In the data rows, 128 means zero.
Each row of this table is followed by its label. One hidden rule gives the labels. It looks at one to three of the table's principal directions, none of them among the few with the most spread.
{096, 092, 129, 125, 077, 146, 113, 146, 166, 168, 104, 076, 129, 148,
 136, 197, 144, 198, 200, 160, 113, 154, 113, 120, 074, 211, 090, 158,
 122, 090, 117, 098} f
{101, 130, 130, 166, 121, 117, 131, 110, 128, 130, 145, 140, 125, 115,
 108, 124, 120, 112, 103, 149, 131, 154, 168, 147, 139, 138, 118, 154,
 152, 135, 137, 134} h
{111, 130, 064, 074, 132, 154, 150, 096, 146, 109, 118, 148, 098, 128,
 160, 161, 153, 159, 206, 083, 121, 103, 085, 104, 081, 128, 158, 179,
 128, 143, 103, 116} d
{200, 127, 139, 146, 169, 137, 131, 164, 148, 157, 065, 129, 170, 148,
 145, 106, 084, 075, 130, 031, 075, 105, 107, 185, 140, 105, 157, 095,
 043, 150, 115, 113} d
{148, 139, 099, 129, 215, 129, 160, 116, 107, 094, 108, 148, 121, 097,
 127, 090, 099, 101, 103, 048, 105, 064, 129, 125, 173, 091, 176, 136,
 100, 171, 132, 144} i
{116, 128, 098, 083, 103, 129, 123, 116, 158, 133, 102, 102, 115, 140,
 132, 174, 138, 176, 200, 106, 106, 140, 072, 126, 089, 187, 127, 175,
 121, 136, 098, 116} d
{140, 153, 110, 116, 200, 109, 146, 126, 093, 088, 107, 132, 108, 101,
 120, 097, 093, 123, 094, 077, 103, 066, 117, 115, 178, 105, 164, 132,
 130, 173, 133, 158} h
{108, 117, 117, 098, 092, 132, 125, 121, 156, 133, 111, 101, 119, 138,
 132, 164, 159, 168, 182, 124, 119, 149, 086, 117, 093, 188, 116, 157,
 118, 113, 107, 109} d
{213, 134, 165, 144, 145, 141, 132, 179, 093, 152, 113, 127, 152, 121,
 116, 143, 078, 128, 124, 115, 077, 086, 118, 140, 146, 134, 141, 103,
 125, 134, 119, 148} f
{120, 098, 121, 154, 113, 156, 135, 130, 138, 146, 184, 182, 151, 113,
 113, 148, 144, 105, 142, 181, 170, 171, 175, 108, 107, 095, 118, 138,
 143, 097, 132, 117} e
{134, 130, 124, 144, 131, 124, 117, 135, 152, 146, 119, 159, 149, 153,
 143, 112, 114, 071, 122, 113, 135, 154, 147, 166, 122, 075, 130, 111,
 099, 135, 128, 115} d
{123, 141, 128, 109, 154, 116, 130, 118, 118, 097, 120, 122, 125, 121,
 133, 084, 141, 123, 091, 104, 145, 111, 110, 110, 151, 105, 143, 100,
 120, 140, 138, 136} e
{118, 119, 135, 126, 136, 128, 121, 132, 135, 128, 117, 103, 139, 127,
 128, 115, 136, 144, 116, 126, 140, 128, 122, 116, 131, 136, 123, 109,
 116, 121, 137, 123} f
{115, 143, 110, 150, 151, 127, 140, 103, 112, 110, 159, 182, 122, 115,
 131, 095, 120, 083, 089, 131, 153, 124, 174, 134, 144, 061, 145, 130,
 154, 148, 144, 142} f
{204, 148, 177, 140, 127, 125, 135, 172, 076, 139, 111, 111, 135, 107,
 101, 147, 084, 153, 111, 125, 062, 087, 101, 130, 155, 178, 137, 117,
 154, 138, 116, 161} i
{122, 142, 137, 137, 112, 111, 110, 117, 138, 129, 141, 146, 132, 158,
 143, 092, 136, 073, 096, 138, 155, 157, 149, 164, 134, 075, 119, 095,
 119, 127, 139, 122} d
{181, 105, 194, 178, 113, 126, 087, 184, 142, 190, 136, 106, 193, 162,
 116, 115, 093, 085, 095, 173, 140, 169, 170, 180, 144, 104, 089, 053,
 087, 094, 145, 117} d
{180, 130, 131, 111, 182, 141, 151, 149, 106, 112, 094, 117, 142, 098,
 122, 114, 111, 147, 122, 060, 093, 070, 083, 101, 152, 139, 167, 112,
 101, 148, 119, 141} f
{143, 135, 154, 140, 106, 135, 131, 126, 092, 126, 169, 131, 123, 111,
 113, 131, 134, 146, 104, 177, 138, 120, 147, 112, 135, 135, 120, 119,
 180, 116, 137, 148} f
{093, 130, 123, 058, 095, 121, 101, 106, 143, 106, 128, 064, 104, 162,
 161, 117, 190, 186, 146, 148, 173, 127, 077, 097, 103, 143, 107, 093,
 125, 103, 133, 114} d
{123, 124, 097, 092, 160, 132, 128, 130, 170, 126, 053, 097, 133, 154,
 169, 116, 129, 136, 164, 034, 105, 103, 074, 139, 109, 129, 152, 121,
 054, 147, 116, 100} d
{172, 129, 178, 149, 135, 123, 128, 116, 055, 099, 255, 150, 129, 091,
 075, 088, 147, 094, 046, 231, 195, 123, 194, 096, 198, 078, 108, 078,
 180, 093, 159, 170} d
{114, 153, 114, 114, 134, 115, 114, 113, 136, 123, 107, 123, 122, 152,
 157, 099, 117, 122, 113, 105, 135, 121, 121, 154, 120, 092, 137, 112,
 130, 156, 136, 130} i
{135, 122, 152, 226, 161, 124, 105, 150, 169, 180, 100, 176, 199, 172,
 162, 041, 076, 000, 040, 093, 154, 170, 225, 233, 145, 000, 128, 047,
 059, 143, 169, 102} f
{155, 136, 129, 141, 114, 127, 132, 125, 118, 137, 157, 163, 122, 132,
 117, 146, 113, 089, 140, 143, 115, 138, 149, 157, 131, 113, 127, 148,
 139, 130, 117, 135} d
{174, 129, 145, 103, 080, 148, 150, 126, 075, 120, 193, 122, 095, 087,
 081, 207, 146, 199, 181, 194, 099, 107, 101, 079, 122, 221, 118, 184,
 201, 102, 099, 158} d
{122, 154, 103, 106, 131, 124, 130, 107, 126, 116, 111, 131, 110, 133,
 144, 126, 118, 142, 139, 098, 114, 111, 105, 139, 115, 124, 147, 148,
 146, 162, 120, 138} i
{130, 119, 137, 128, 151, 121, 123, 112, 143, 114, 128, 104, 142, 136,
 133, 074, 154, 098, 093, 098, 156, 130, 129, 139, 155, 107, 128, 086,
 074, 120, 142, 114} d
{121, 147, 174, 158, 085, 099, 072, 147, 162, 171, 093, 102, 162, 205,
 173, 072, 114, 072, 069, 141, 152, 178, 154, 213, 118, 069, 095, 037,
 100, 124, 155, 108} i
{156, 119, 183, 179, 147, 122, 112, 160, 099, 145, 167, 128, 172, 111,
 093, 091, 100, 104, 047, 187, 162, 141, 185, 127, 173, 091, 109, 065,
 143, 113, 161, 149} f
{053, 135, 084, 092, 107, 123, 133, 101, 145, 103, 112, 135, 088, 133,
 153, 147, 162, 165, 161, 130, 142, 137, 105, 094, 090, 139, 130, 169,
 158, 134, 122, 118} g
{088, 145, 041, 067, 162, 137, 171, 066, 130, 072, 116, 151, 073, 091,
 135, 152, 149, 174, 192, 056, 107, 086, 074, 086, 107, 157, 178, 225,
 147, 175, 099, 136} h
{083, 118, 090, 113, 131, 143, 155, 087, 130, 093, 154, 154, 095, 108,
 137, 128, 179, 130, 146, 125, 156, 122, 136, 090, 117, 121, 138, 163,
 138, 117, 128, 117} d
{175, 114, 151, 146, 120, 150, 147, 159, 095, 145, 147, 138, 137, 091,
 091, 179, 109, 160, 150, 156, 091, 113, 127, 102, 131, 181, 129, 154,
 158, 113, 113, 145} f
{090, 096, 152, 113, 055, 141, 093, 154, 164, 171, 111, 056, 144, 157,
 140, 180, 160, 220, 176, 192, 147, 172, 102, 103, 066, 206, 077, 116,
 139, 077, 128, 099} f
{128, 150, 142, 151, 170, 109, 132, 120, 092, 100, 145, 145, 131, 105,
 116, 066, 111, 098, 042, 130, 150, 108, 161, 124, 179, 076, 142, 093,
 151, 152, 157, 157} g
{177, 151, 124, 147, 146, 142, 142, 123, 120, 140, 116, 164, 151, 119,
 134, 110, 090, 100, 116, 075, 100, 112, 127, 165, 124, 099, 165, 128,
 132, 169, 121, 141} e
{161, 130, 126, 170, 173, 133, 137, 145, 123, 146, 123, 167, 159, 114,
 115, 115, 072, 084, 104, 101, 110, 120, 164, 159, 149, 086, 149, 129,
 118, 158, 133, 139} f
{146, 113, 173, 189, 080, 122, 109, 153, 130, 170, 173, 162, 145, 159,
 118, 137, 120, 047, 109, 204, 141, 183, 205, 180, 137, 092, 084, 103,
 124, 084, 139, 115} d
{163, 108, 171, 168, 122, 143, 105, 184, 132, 177, 130, 136, 182, 150,
 136, 120, 100, 101, 102, 166, 146, 146, 166, 145, 123, 079, 109, 060,
 113, 100, 147, 119} f
{127, 124, 146, 176, 160, 112, 123, 142, 137, 142, 107, 127, 158, 123,
 113, 093, 094, 088, 077, 109, 123, 142, 162, 160, 161, 113, 126, 109,
 099, 142, 145, 127} h
{060, 148, 008, 039, 147, 150, 177, 063, 156, 075, 071, 153, 070, 094,
 157, 179, 156, 216, 238, 020, 091, 092, 028, 068, 057, 184, 195, 255,
 154, 192, 080, 123} f
{104, 102, 155, 142, 104, 129, 119, 124, 118, 123, 185, 109, 120, 126,
 114, 126, 170, 131, 107, 208, 179, 147, 171, 102, 143, 131, 088, 104,
 140, 074, 151, 122} d
{192, 127, 175, 140, 109, 133, 147, 159, 056, 121, 195, 150, 113, 085,
 070, 174, 123, 137, 124, 205, 105, 109, 140, 086, 166, 167, 116, 140,
 184, 095, 116, 164} d
{151, 143, 112, 102, 131, 145, 144, 128, 119, 128, 100, 125, 127, 109,
 130, 155, 112, 181, 163, 088, 089, 098, 078, 113, 102, 168, 157, 158,
 151, 157, 106, 141} f
{109, 137, 120, 115, 148, 109, 126, 105, 120, 098, 147, 124, 111, 125,
 124, 096, 142, 113, 099, 132, 155, 122, 135, 121, 156, 103, 128, 119,
 127, 134, 139, 136} h
{114, 151, 078, 079, 106, 134, 140, 060, 138, 100, 165, 151, 103, 116,
 125, 140, 161, 152, 172, 113, 146, 145, 091, 121, 094, 140, 150, 186,
 163, 156, 103, 136} d
{126, 117, 146, 141, 072, 134, 102, 150, 166, 178, 108, 115, 158, 160,
 138, 159, 125, 139, 158, 151, 124, 182, 122, 159, 081, 154, 101, 122,
 122, 110, 119, 106} e
{121, 166, 146, 129, 033, 111, 089, 115, 150, 166, 130, 137, 137, 178,
 147, 138, 124, 122, 131, 171, 135, 200, 121, 191, 073, 126, 103, 122,
 181, 140, 119, 128} h
{148, 134, 158, 175, 081, 122, 091, 132, 156, 180, 161, 165, 172, 178,
 138, 104, 111, 042, 099, 172, 162, 204, 187, 213, 112, 056, 099, 084,
 120, 118, 139, 115} d
{148, 148, 144, 119, 093, 130, 126, 119, 111, 127, 144, 133, 124, 130,
 130, 127, 139, 136, 121, 144, 128, 133, 114, 132, 116, 134, 129, 120,
 162, 129, 123, 139} e
{157, 123, 178, 175, 115, 116, 104, 175, 135, 175, 100, 110, 172, 144,
 115, 125, 085, 110, 096, 142, 107, 156, 146, 170, 138, 140, 107, 091,
 112, 123, 135, 127} h
{137, 106, 164, 147, 124, 127, 111, 150, 142, 153, 105, 066, 150, 139,
 122, 125, 127, 150, 118, 131, 119, 131, 127, 141, 137, 174, 103, 099,
 091, 105, 138, 114} h
{094, 113, 152, 115, 043, 119, 111, 107, 114, 126, 214, 098, 092, 123,
 088, 185, 183, 183, 157, 255, 166, 178, 143, 093, 116, 204, 065, 162,
 197, 069, 125, 134} h
{080, 127, 121, 198, 166, 125, 139, 128, 132, 125, 121, 199, 144, 124,
 151, 064, 110, 038, 047, 118, 161, 142, 214, 146, 146, 020, 142, 099,
 126, 142, 167, 120} g
{027, 155, 047, 027, 095, 113, 119, 065, 184, 088, 066, 096, 070, 168,
 194, 136, 188, 195, 200, 069, 141, 136, 036, 109, 053, 153, 143, 175,
 131, 160, 106, 101} i
{102, 127, 111, 107, 118, 128, 130, 116, 139, 112, 130, 142, 110, 140,
 148, 125, 159, 116, 141, 127, 146, 135, 121, 114, 115, 108, 128, 128,
 121, 117, 126, 114} d
{138, 117, 155, 176, 105, 125, 115, 146, 136, 162, 148, 149, 154, 140,
 115, 132, 110, 084, 110, 169, 135, 171, 176, 164, 130, 111, 104, 116,
 127, 111, 136, 123} i
{118, 131, 184, 177, 062, 106, 066, 140, 177, 183, 133, 131, 186, 206,
 161, 062, 137, 038, 058, 176, 192, 229, 181, 216, 109, 046, 080, 025,
 098, 100, 159, 096} d
{101, 140, 088, 073, 108, 144, 161, 092, 091, 081, 168, 147, 072, 080,
 110, 185, 165, 212, 181, 159, 125, 102, 087, 045, 103, 185, 145, 206,
 215, 132, 104, 154} f
{116, 130, 147, 099, 042, 137, 103, 107, 131, 143, 173, 092, 123, 143,
 128, 160, 174, 197, 156, 207, 164, 167, 107, 113, 079, 178, 091, 126,
 186, 095, 123, 127} f
{078, 097, 093, 106, 122, 136, 131, 133, 186, 142, 049, 075, 114, 148,
 155, 177, 144, 180, 210, 072, 086, 127, 082, 125, 084, 210, 122, 178,
 071, 120, 107, 085} h
{094, 134, 104, 091, 092, 134, 107, 119, 151, 137, 134, 133, 130, 149,
 148, 150, 142, 166, 164, 160, 162, 160, 107, 112, 075, 115, 120, 133,
 161, 129, 122, 122} f
{124, 112, 152, 184, 172, 128, 134, 149, 132, 141, 080, 100, 154, 121,
 136, 084, 103, 109, 072, 085, 110, 104, 162, 150, 159, 126, 133, 093,
 086, 133, 156, 118} g
{084, 121, 104, 118, 123, 142, 148, 106, 123, 105, 139, 137, 103, 104,
 132, 140, 161, 163, 140, 140, 143, 120, 128, 082, 111, 144, 133, 158,
 160, 121, 130, 126} f
{194, 118, 148, 147, 171, 138, 122, 169, 131, 155, 104, 127, 169, 144,
 137, 107, 088, 083, 116, 086, 109, 103, 135, 162, 150, 084, 141, 078,
 063, 129, 131, 122} d
{156, 115, 161, 176, 159, 115, 106, 146, 145, 153, 127, 118, 168, 156,
 129, 072, 104, 047, 072, 115, 144, 143, 180, 190, 171, 071, 113, 064,
 058, 119, 153, 114} h
{157, 140, 172, 169, 109, 107, 090, 175, 142, 183, 090, 116, 172, 168,
 132, 118, 068, 095, 095, 138, 106, 162, 146, 197, 128, 111, 107, 083,
 115, 139, 136, 128} i
{103, 147, 112, 138, 128, 116, 110, 137, 159, 153, 066, 128, 141, 158,
 158, 123, 087, 126, 128, 094, 109, 142, 123, 171, 099, 111, 134, 129,
 125, 166, 130, 121} g
{134, 127, 049, 071, 226, 151, 180, 105, 132, 077, 066, 128, 100, 089,
 144, 130, 123, 162, 185, 000, 077, 035, 056, 085, 134, 145, 202, 186,
 073, 180, 102, 126} d
{188, 134, 147, 091, 147, 130, 153, 129, 046, 086, 196, 104, 092, 064,
 061, 170, 127, 199, 139, 177, 105, 063, 099, 056, 179, 201, 133, 160,
 188, 119, 113, 182} d
{094, 080, 202, 185, 029, 124, 097, 188, 144, 190, 135, 078, 144, 146,
 100, 199, 147, 167, 141, 255, 124, 205, 165, 122, 104, 230, 042, 124,
 148, 042, 135, 101} h
{118, 119, 168, 182, 104, 115, 082, 164, 175, 189, 091, 114, 189, 181,
 151, 091, 101, 080, 083, 141, 149, 191, 167, 197, 113, 084, 095, 057,
 088, 119, 153, 101} f
Here are more rows. What is the label of each one?
{065, 126, 073, 136, 214, 128, 155, 109, 143, 093, 067, 142, 114, 111,
 162, 079, 117, 113, 101, 039, 128, 081, 142, 114, 143, 079, 170, 140,
 093, 170, 150, 118} -> g
{118, 140, 074, 110, 152, 126, 160, 112, 133, 111, 095, 158, 096, 105,
 119, 173, 103, 138, 186, 068, 068, 108, 096, 126, 119, 167, 162, 220,
 132, 171, 093, 135} -> h
{051, 150, 085, 141, 119, 096, 127, 085, 161, 112, 119, 179, 106, 140,
 139, 107, 130, 072, 114, 115, 144, 182, 155, 162, 117, 090, 132, 172,
 140, 162, 129, 119} -> h
{161, 115, 174, 168, 132, 128, 119, 174, 109, 153, 135, 123, 155, 125,
 109, 129, 100, 113, 095, 165, 122, 128, 161, 133, 154, 122, 110, 091,
 126, 106, 142, 135} -> f
{054, 123, 120, 089, 058, 112, 084, 091, 164, 132, 163, 080, 112, 165,
 138, 142, 182, 181, 152, 211, 197, 191, 122, 119, 083, 151, 076, 128,
 160, 098, 136, 113} -> i
{139, 117, 138, 105, 096, 146, 133, 142, 117, 137, 124, 089, 120, 111,
 113, 186, 140, 212, 178, 150, 100, 115, 085, 090, 101, 218, 119, 158,
 157, 110, 110, 132} -> f
{152, 115, 139, 111, 119, 149, 144, 149, 087, 121, 175, 137, 123, 085,
 090, 178, 137, 185, 153, 189, 130, 113, 117, 056, 127, 166, 125, 148,
 182, 102, 117, 151} -> f
{222, 119, 138, 125, 154, 153, 128, 169, 144, 164, 093, 134, 175, 149,
 142, 132, 093, 092, 161, 058, 086, 107, 097, 168, 123, 105, 152, 095,
 052, 133, 107, 114} -> d
{086, 147, 079, 077, 063, 146, 157, 084, 125, 105, 134, 152, 072, 107,
 133, 204, 170, 208, 214, 137, 103, 134, 071, 082, 058, 206, 143, 229,
 210, 140, 088, 133} -> i
{156, 134, 087, 105, 209, 144, 195, 127, 047, 066, 157, 170, 072, 040,
 083, 174, 101, 168, 155, 109, 077, 023, 118, 040, 178, 153, 179, 210,
 179, 155, 110, 177} -> f
{113, 162, 130, 152, 070, 105, 102, 099, 143, 151, 164, 177, 140, 152,
 121, 119, 113, 079, 106, 175, 154, 210, 162, 190, 104, 090, 112, 140,
 180, 151, 126, 138} -> h
{088, 155, 068, 126, 177, 126, 157, 085, 121, 089, 122, 190, 102, 103,
 142, 100, 114, 104, 111, 078, 133, 104, 144, 122, 131, 069, 174, 170,
 156, 184, 133, 143} -> g
{128, 159, 086, 042, 102, 129, 113, 087, 158, 116, 107, 102, 113, 161,
 164, 134, 154, 174, 188, 080, 132, 128, 041, 137, 075, 138, 147, 140,
 125, 158, 100, 122} -> d
{169, 115, 142, 152, 205, 132, 145, 156, 118, 120, 091, 117, 150, 116,
 130, 082, 103, 087, 088, 057, 105, 074, 136, 134, 182, 098, 154, 085,
 055, 135, 141, 125} -> d
{143, 117, 159, 119, 090, 137, 131, 141, 093, 126, 166, 101, 106, 114,
 107, 170, 152, 180, 146, 195, 124, 114, 123, 088, 129, 186, 102, 134,
 170, 087, 125, 140} -> e
{096, 127, 101, 140, 153, 126, 137, 114, 143, 123, 105, 136, 121, 125,
 138, 119, 118, 119, 127, 096, 122, 123, 142, 139, 128, 118, 140, 150,
 117, 149, 133, 121} -> h
{104, 123, 132, 134, 098, 129, 110, 140, 148, 153, 118, 124, 141, 147,
 140, 141, 126, 142, 137, 156, 141, 159, 133, 133, 097, 129, 111, 121,
 140, 119, 132, 117} -> f
{070, 152, 074, 101, 184, 114, 157, 091, 102, 063, 121, 153, 081, 089,
 130, 103, 131, 147, 105, 097, 137, 082, 121, 076, 150, 105, 165, 168,
 168, 172, 136, 153} -> g
{154, 142, 086, 110, 184, 148, 173, 118, 109, 099, 098, 163, 118, 085,
 128, 132, 108, 142, 148, 042, 083, 068, 091, 102, 132, 130, 189, 171,
 130, 174, 108, 144} -> f
{155, 116, 143, 143, 180, 129, 167, 167, 069, 098, 120, 133, 096, 083,
 103, 147, 109, 130, 116, 120, 076, 051, 137, 078, 187, 154, 143, 142,
 127, 116, 128, 148} -> i
{130, 123, 131, 163, 166, 129, 145, 135, 101, 121, 147, 150, 136, 088,
 098, 120, 101, 122, 091, 140, 128, 113, 166, 111, 159, 118, 138, 137,
 152, 139, 142, 149} -> g
{174, 122, 164, 160, 142, 128, 130, 159, 092, 135, 161, 144, 135, 122,
 110, 125, 105, 088, 098, 163, 124, 109, 170, 134, 169, 098, 118, 098,
 127, 107, 139, 142} -> d
{124, 123, 130, 130, 112, 129, 127, 136, 135, 135, 131, 141, 134, 130,
 126, 139, 133, 123, 136, 141, 132, 149, 127, 123, 116, 128, 123, 131,
 131, 119, 123, 123} -> e
{138, 168, 092, 102, 178, 125, 139, 073, 114, 089, 142, 148, 129, 104,
 129, 068, 118, 125, 091, 073, 151, 100, 111, 132, 142, 077, 175, 127,
 150, 191, 133, 158} -> f
{118, 138, 110, 087, 085, 119, 124, 115, 143, 120, 128, 141, 099, 156,
 145, 156, 158, 120, 177, 130, 123, 149, 094, 131, 100, 135, 122, 151,
 126, 118, 103, 115} -> d
{087, 135, 090, 125, 129, 128, 127, 101, 168, 130, 093, 145, 132, 142,
 156, 113, 131, 116, 140, 081, 133, 151, 119, 151, 095, 108, 144, 147,
 114, 157, 125, 110} -> i
{150, 119, 173, 179, 115, 117, 120, 155, 103, 148, 172, 143, 143, 116,
 087, 137, 106, 095, 091, 199, 131, 154, 184, 139, 163, 128, 098, 117,
 150, 103, 140, 142} -> h
{131, 114, 139, 146, 138, 134, 146, 140, 109, 121, 139, 134, 124, 098,
 104, 142, 130, 134, 121, 142, 117, 117, 141, 101, 147, 154, 127, 142,
 137, 114, 129, 134} -> i
{160, 121, 135, 142, 135, 137, 141, 146, 122, 141, 120, 134, 144, 105,
 101, 155, 105, 138, 144, 115, 092, 126, 117, 126, 132, 167, 137, 154,
 126, 134, 112, 135} -> i
{129, 152, 127, 105, 079, 130, 139, 103, 099, 111, 165, 146, 098, 111,
 114, 159, 150, 162, 146, 165, 122, 135, 106, 106, 108, 165, 129, 166,
 201, 131, 110, 149} -> i
{094, 154, 031, 056, 185, 140, 176, 087, 118, 066, 095, 166, 069, 091,
 149, 155, 129, 177, 195, 041, 095, 056, 065, 071, 106, 129, 196, 217,
 153, 189, 099, 143} -> f
{141, 120, 085, 075, 195, 157, 199, 118, 058, 055, 150, 139, 078, 021,
 077, 181, 143, 230, 172, 103, 091, 030, 072, 000, 155, 207, 180, 213,
 182, 141, 103, 170} -> f
{133, 143, 166, 134, 079, 107, 071, 106, 141, 152, 192, 110, 163, 170,
 124, 079, 140, 101, 074, 207, 209, 198, 162, 176, 126, 074, 086, 057,
 147, 115, 154, 133} -> d
{211, 119, 199, 199, 097, 148, 120, 205, 115, 203, 115, 149, 204, 119,
 098, 155, 066, 117, 106, 157, 085, 160, 147, 159, 117, 147, 120, 094,
 144, 118, 122, 137} -> f
{106, 118, 097, 082, 153, 139, 156, 111, 117, 086, 121, 108, 094, 095,
 125, 145, 164, 187, 161, 102, 123, 084, 084, 060, 129, 173, 147, 163,
 129, 125, 118, 129} -> e
